[ 1.17  1.90  0.47 -1.14] : q113
[-4.10 -2.31 -2.87  4.76] : q75
[ 0.57  1.89  0.40 -1.69] : q759
[-6.78 -5.24 -6.33 -5.67] : q664
[3.07 3.13 1.70 0.11] : q567
[ 5.86 -5.93 -6.03  6.86] : q879
[ 4.51 -6.33 -6.44  5.66] : q954
[ 6.91 -6.93 -6.82  8.29] : q966
[ 5.39 -2.31 -2.87  4.76] : q332
[ 5.94 -1.93 -2.46  5.02] : q186
[-2.94 -2.21 -3.39 -3.35] : q901
[ 1.91 -4.46 -4.95  2.24] : q92
q664? -> [-6.78 -5.24 -6.33 -5.67]
q759? -> [ 0.57  1.89  0.40 -1.69]
q966? -> [ 6.91 -6.93 -6.82  8.29]
q332? -> [ 5.39 -2.31 -2.87  4.76]

[ 3.97  3.54 -3.23  4.18  3.03 -4.60  3.18 -4.45] : q148
[ 4.50  1.65 -8.56  3.12  3.83 -5.61  2.27 -8.57] : q571
[-3.64 -4.13  0.95 -5.18 -1.86  3.63 -2.61  1.34] : q695
q571? -> [ 4.50  1.65 -8.56  3.12  3.83 -5.61  2.27 -8.57]

[ 0.04  0.00  1.20  1.24 -0.25 -0.15 -2.25 -0.80] = q765
[-4.46  7.24  6.18  1.38 -3.96  0.73  7.34 -8.41] = q642
[ 0.53 -7.53  2.20  6.03  2.87  1.77  3.38 -2.31] = q854
[ 1.15  0.21  0.60  0.90  0.34 -0.39 -1.75 -1.48] = q265
[ 0.97 -4.52 -2.74 -0.90 -7.89 -5.31  0.91 -2.56] = q575
[ 0.04  0.01 -0.02  0.05  0.03  0.00  0.02  0.03] = q634
[ 1.03 -0.29  0.64 -0.95  0.46 -0.51  3.00  1.86] = q474
q642? -> [-4.46  7.24  6.18  1.38 -3.96  0.73  7.34 -8.41]
q854? -> [ 0.53 -7.53  2.20  6.03  2.87  1.77  3.38 -2.31]
q575? -> [ 0.97 -4.52 -2.74 -0.90 -7.89 -5.31  0.91 -2.56]
q634? -> [ 0.04  0.01 -0.02  0.05  0.03  0.00  0.02  0.03]

[ 4.05 -0.31  2.36  2.87  1.80 -8.11  2.49]  q944
[ 4.05 -0.31  2.36  1.11 -8.96  2.52  1.02]  q646
[ 4.05 -0.31 -6.63  2.87  1.80 -8.11  2.49]  q653
q944? -> [ 4.05 -0.31  2.36  2.87  1.80 -8.11  2.49]
q653? -> [ 4.05 -0.31 -6.63  2.87  1.80 -8.11  2.49]

[-0.26  3.89  0.27  5.01  3.82 -2.34  1.33  1.87 -2.87  0.25  2.65  0.23
 -0.21 -4.08 -0.10 -0.64  5.67 -0.25  4.81 -0.10  5.38  1.51  0.44 -3.62]  q993
[-0.30 -4.23  0.30 -3.53 -1.90  0.64  1.81  2.53  0.42 -0.03 -1.86  0.80
 -0.47  1.67 -0.46 -1.47 -5.61 -0.47 -4.82 -0.62 -4.62 -0.59  0.30  1.83]  q863
[-1.12  3.63 -0.73  4.41  3.41 -0.49 -0.11  0.27 -0.97 -0.80  2.61  0.91
 -1.04 -1.65 -0.96 -1.24  4.94 -1.09  4.31  0.89  4.72  1.80 -0.53 -1.41]  q403
[ 0.59  3.52  1.20  5.03  3.69 -3.80  2.79  3.43 -4.53  1.25  2.37 -0.37
  0.62 -6.01  0.70 -0.07  5.46  0.61  4.44 -1.09  5.21  1.05  1.41 -5.36]  q347
[-2.04  1.25 -1.70  1.44  1.64  2.04 -1.52 -1.15  1.94 -1.96  1.35  1.74
 -2.03  2.37 -1.93 -2.15  1.34 -2.11  1.47  1.77 -0.84 -0.89  2.82 -4.98]  q848
[-0.30 -4.23  0.30 -3.53 -1.90  0.64  1.81  2.53  0.42 -0.03 -1.86  0.80
 -0.47  1.67 -0.46 -1.47 -5.61 -0.47 -4.82 -0.62 -4.62 -0.59  0.30  4.40]  q790
[-0.22  1.49  0.30  2.58  2.06 -1.46  1.56  2.10 -2.04  0.22  1.34  0.38
 -0.21 -2.50 -0.17 -0.81  2.32 -0.22  1.88 -0.30  2.40  0.86  0.48 -2.12]  q331
[-0.98  6.57 -0.70  7.75  5.30 -1.52 -0.09  0.10 -2.48 -0.58  4.30  0.66
 -0.77 -4.00 -0.77 -0.76  8.98 -0.79  7.58  0.98  8.29  2.50 -0.29 -3.62]  q732
[-1.12  3.63 -0.73  4.41  3.41 -0.49 -0.11  0.27 -0.97 -0.80  2.61  0.91
 -1.04 -1.65 -0.96 -1.24  4.94 -1.09  4.31  0.89  4.72  1.60 -1.87  3.00]  q364
[-3.23  0.30 -3.11  0.06  0.57  4.92 -3.50 -3.38  4.81 -3.45  0.99  2.75
 -3.17  6.17 -3.18 -3.01 -0.53 -3.26  0.00  3.11 -0.16  1.82 -2.96  5.79]  q926
[-2.04  1.25 -1.70  1.44  1.64  2.04 -1.52 -1.15  1.94 -1.96  1.35  1.74
 -2.03  2.37 -1.93 -2.15  1.34 -2.11  1.47  1.77  1.52  1.58 -1.63  2.30]  q425
[-1.05  1.83 -0.63  2.56  2.16  0.01  0.13  0.56 -0.41 -0.76  1.60  0.98
 -1.02 -0.59 -0.97 -1.37  2.48 -1.06  2.19  0.68  2.54  1.30 -0.47 -0.39]  q788
q993? -> [-0.26  3.89  0.27  5.01  3.82 -2.34  1.33  1.87 -2.87  0.25  2.65  0.23
 -0.21 -4.08 -0.10 -0.64  5.67 -0.25  4.81 -0.10  5.38  1.51  0.44 -3.62]
q790? -> [-0.30 -4.23  0.30 -3.53 -1.90  0.64  1.81  2.53  0.42 -0.03 -1.86  0.80
 -0.47  1.67 -0.46 -1.47 -5.61 -0.47 -4.82 -0.62 -4.62 -0.59  0.30  4.40]
q403? -> [-1.12  3.63 -0.73  4.41  3.41 -0.49 -0.11  0.27 -0.97 -0.80  2.61  0.91
 -1.04 -1.65 -0.96 -1.24  4.94 -1.09  4.31  0.89  4.72  1.80 -0.53 -1.41]
q848? -> [-2.04  1.25 -1.70  1.44  1.64  2.04 -1.52 -1.15  1.94 -1.96  1.35  1.74
 -2.03  2.37 -1.93 -2.15  1.34 -2.11  1.47  1.77 -0.84 -0.89  2.82 -4.98]
q788? -> [-1.05  1.83 -0.63  2.56  2.16  0.01  0.13  0.56 -0.41 -0.76  1.60  0.98
 -1.02 -0.59 -0.97 -1.37  2.48 -1.06  2.19  0.68  2.54  1.30 -0.47 -0.39]

[ 9.95  0.19  4.66 -0.07 -0.16] = q224
[ 3.32  0.10 -0.97  2.66 -4.46] = q289
[-9.51 -0.17 -1.73 -0.14  1.48] = q114
[-4.58 -0.12 -4.27  1.00 -2.02] = q5
q5? -> [-4.58 -0.12 -4.27  1.00 -2.02]
q224? -> [ 9.95  0.19  4.66 -0.07 -0.16]
q114? -> [-9.51 -0.17 -1.73 -0.14  1.48]

[ 1.26 -3.90  4.07  3.76  0.93  2.81 -0.49  1.60 -0.27 -0.32 -2.70  2.02
 -5.18  1.52  4.21  1.08  0.74 -3.59  2.51  0.03  0.00 -0.78  1.08 -1.12
  3.74  3.61  3.36 -2.29 -0.10  1.39 -0.43] : q578
[ 0.78 -0.03 -2.79 -1.10  0.00 -9.35  7.65  2.47  1.32  4.09  0.98 -1.64
  7.44 -0.72  7.15 -0.40 -1.40 -3.62 -3.78  1.15  3.49 -0.89  2.41 -4.15
  3.59 -1.44  0.61  0.84  1.04  0.53 -2.28] : q261
[ 0.35 -0.08  1.51 -0.98 -1.53  5.53  0.57  1.29 -2.30  3.97  2.85  0.93
  0.06 -0.47 -6.83  1.18 -1.29  3.04  1.51 -1.00  2.24 -2.46 -2.97  0.41
  0.52  0.40  2.04  4.83 -0.84  2.03 -0.20] : q778
[ 0.09  4.00  2.14 -1.65  2.18  0.75 -0.36  0.12 -2.04 -1.19  1.93 -1.73
  0.18 -0.85 -5.65  1.37  1.16 -4.22  0.80 -2.35  4.56  2.28 -1.72 -0.26
 -2.95 -1.43 -0.92 -3.65  0.52 -2.88 -3.57] : q673
[ 1.52 -0.75 -0.26  0.57 -0.55  5.23  4.01  2.97 -0.27 -0.01  2.54 -2.67
  6.43  1.01 -1.97  0.03 -0.37 -0.77 -0.44 -0.66 -1.33 -0.23  2.33 -0.78
  4.43 -0.66  3.82 -2.32  1.41  4.48  3.95] : q528
[ 0.04 -3.34  3.03 -1.82 -0.39 -1.23  2.59  1.06 -0.10  1.62 -1.12  1.93
 -3.08  0.53 -5.00 -3.12 -0.01 -3.46  1.55  1.48 -6.21  1.53 -6.09 -0.69
  5.24  0.99  1.17  0.82  0.16  0.43  1.18] : q609
q578? -> [ 1.26 -3.90  4.07  3.76  0.93  2.81 -0.49  1.60 -0.27 -0.32 -2.70  2.02
 -5.18  1.52  4.21  1.08  0.74 -3.59  2.51  0.03  0.00 -0.78  1.08 -1.12
  3.74  3.61  3.36 -2.29 -0.10  1.39 -0.43]
q261? -> [ 0.78 -0.03 -2.79 -1.10  0.00 -9.35  7.65  2.47  1.32  4.09  0.98 -1.64
  7.44 -0.72  7.15 -0.40 -1.40 -3.62 -3.78  1.15  3.49 -0.89  2.41 -4.15
  3.59 -1.44  0.61  0.84  1.04  0.53 -2.28]
q528? -> [ 1.52 -0.75 -0.26  0.57 -0.55  5.23  4.01  2.97 -0.27 -0.01  2.54 -2.67
  6.43  1.01 -1.97  0.03 -0.37 -0.77 -0.44 -0.66 -1.33 -0.23  2.33 -0.78
  4.43 -0.66  3.82 -2.32  1.41  4.48  3.95]

